Families of rows that turns and mirrors carry onto each other, the same ones carrying the whole set onto itself: the rest of each named row's family, in list order
5 families of 8 rows
q_356: -10,0,11,-1,8,15,4,2,-9,-9,5,6,3,-4,-15,1,-27,10,7
q_111: -5,2,4,-6,-5,5,12,-3,23,-9,8,10,15,4,-15,8,-9,9,13
q_536: -8,21,11,-10,-15,-3,12,0,-13,9,-7,0,0,14,-20,2,-16,6,13
q_567: -12,-7,21,1,2,21,13,12,-3,-12,5,10,-8,-1,-9,2,-21,2,12
q_210: -2,2,3,-2,11,-17,-8,2,6,2,11,-11,0,-3,-13,-1,-6,-1,13
q_739: -11,9,7,3,-4,2,3,-9,14,-3,5,12,7,0,-15,14,6,9,22
q_384: -19,6,7,-17,-20,8,27,1,-4,-3,-2,2,-13,12,1,15,-13,1,-2
q_231: 0,11,11,-6,17,-11,-3,-5,-2,2,8,-5,-2,1,-10,-8,-10,-12,21
q_767: -7,17,10,-9,-9,-12,9,5,8,16,12,0,-1,8,-1,13,12,-3,1
q_548: -24,11,10,-10,-12,13,27,-1,-9,-7,-1,13,-14,4,4,4,-7,6,2
q_522: -3,-1,16,-9,12,-14,-11,8,7,-1,9,-8,-2,5,-6,-2,-10,-4,18
q_91: -17,-1,10,-8,3,-2,2,3,9,-16,11,8,-16,-4,8,19,7,-6,2
q_403: -5,-5,21,-9,-6,1,2,-6,9,-17,16,11,-10,-7,-1,4,10,-4,6
q_954: 1,0,23,-4,13,3,-8,-4,-1,2,6,-9,1,-1,-12,2,-7,2,23
q_282: -2,5,13,-1,20,-8,-12,2,10,0,9,1,3,2,-7,-6,-3,-2,11
q_58: -12,-9,11,-3,10,2,5,2,6,-13,24,4,-11,-11,7,5,1,-5,7
q_729: -9,23,2,-4,-12,-10,16,-1,3,12,13,2,-3,5,-1,0,12,-5,5
q_68: -2,6,17,-8,3,4,3,-3,-11,7,17,0,-27,1,5,0,-12,-15,3
q_337: -10,5,13,-8,-12,2,13,5,4,-9,4,6,19,5,-19,14,-2,7,19
q_226: -13,12,9,-11,-23,3,22,6,-6,-5,14,16,-11,5,-4,12,-10,-9,-2
q_701: -3,14,11,-11,-1,3,12,0,-5,13,-4,-4,6,17,-14,-8,-24,5,9
q_716: -7,15,10,-6,-5,1,8,5,-5,16,-7,6,7,18,-5,-1,-20,0,20
q_995: -9,16,12,-8,-2,5,14,8,-14,15,4,-5,0,12,-13,11,-26,-5,17
q_855: -8,15,2,-8,-9,-4,12,2,-7,4,-8,0,7,10,-7,-5,-23,9,21
q_933: -12,-7,15,-10,6,14,4,0,-4,-18,-3,5,-9,6,-6,-1,-29,2,8
q_460: -13,-9,9,-3,5,14,-1,8,-1,-12,7,1,-7,2,-2,1,-30,7,1
q_153: -10,13,11,-13,-15,-15,14,-1,2,4,11,-2,-15,7,3,6,14,-10,14
q_880: -12,-5,15,-12,3,2,6,-1,10,-18,17,0,-14,-5,-3,14,4,-3,-9
q_333: -17,-2,10,-4,7,-1,6,-4,4,-9,16,1,-22,-7,-2,9,10,-3,-3
q_813: -21,2,9,-8,-22,12,20,8,-5,-7,9,9,-9,1,-1,16,-5,11,0
q_529: -17,-10,11,-9,9,7,2,2,-6,-16,-2,0,-11,-5,-10,4,-24,12,12
q_867: -8,21,11,-13,-4,-13,14,-5,6,11,0,3,-1,10,-5,8,15,-7,9
q_519: -16,13,9,-10,-14,16,26,-3,-3,-1,1,14,-7,8,-1,12,-8,0,-7
q_682: -8,5,6,-4,-4,8,9,3,18,-7,1,9,8,6,-24,13,-3,15,6
q_644: -1,17,10,-17,-10,-15,3,-10,-6,10,17,-3,-2,7,-5,12,5,-8,11
q_238: -11,7,13,-15,4,-6,5,0,-12,5,7,-5,-15,7,18,-4,-14,-14,3
q_598: -11,3,14,-17,-2,-1,14,9,-20,0,10,-8,-18,2,5,-4,-20,-9,0
q_484: -14,5,7,-4,-9,1,15,-11,17,-11,7,5,5,-3,-19,4,-3,13,10
q_211: -12,9,7,-8,8,-4,3,12,-22,8,4,-5,-21,5,8,-3,-8,-7,7
q_902: -12,7,19,-13,3,-1,1,6,-19,6,0,-5,-23,10,9,6,-10,-13,-2

Same family as q_682: q_384, q_91, q_282, q_701, q_460, q_867, q_238
Same family as q_333: q_210, q_548, q_729, q_855, q_529, q_484, q_211
Same family as q_58: q_356, q_536, q_739, q_231, q_153, q_813, q_598
Same family as q_995: q_567, q_403, q_954, q_68, q_337, q_226, q_644

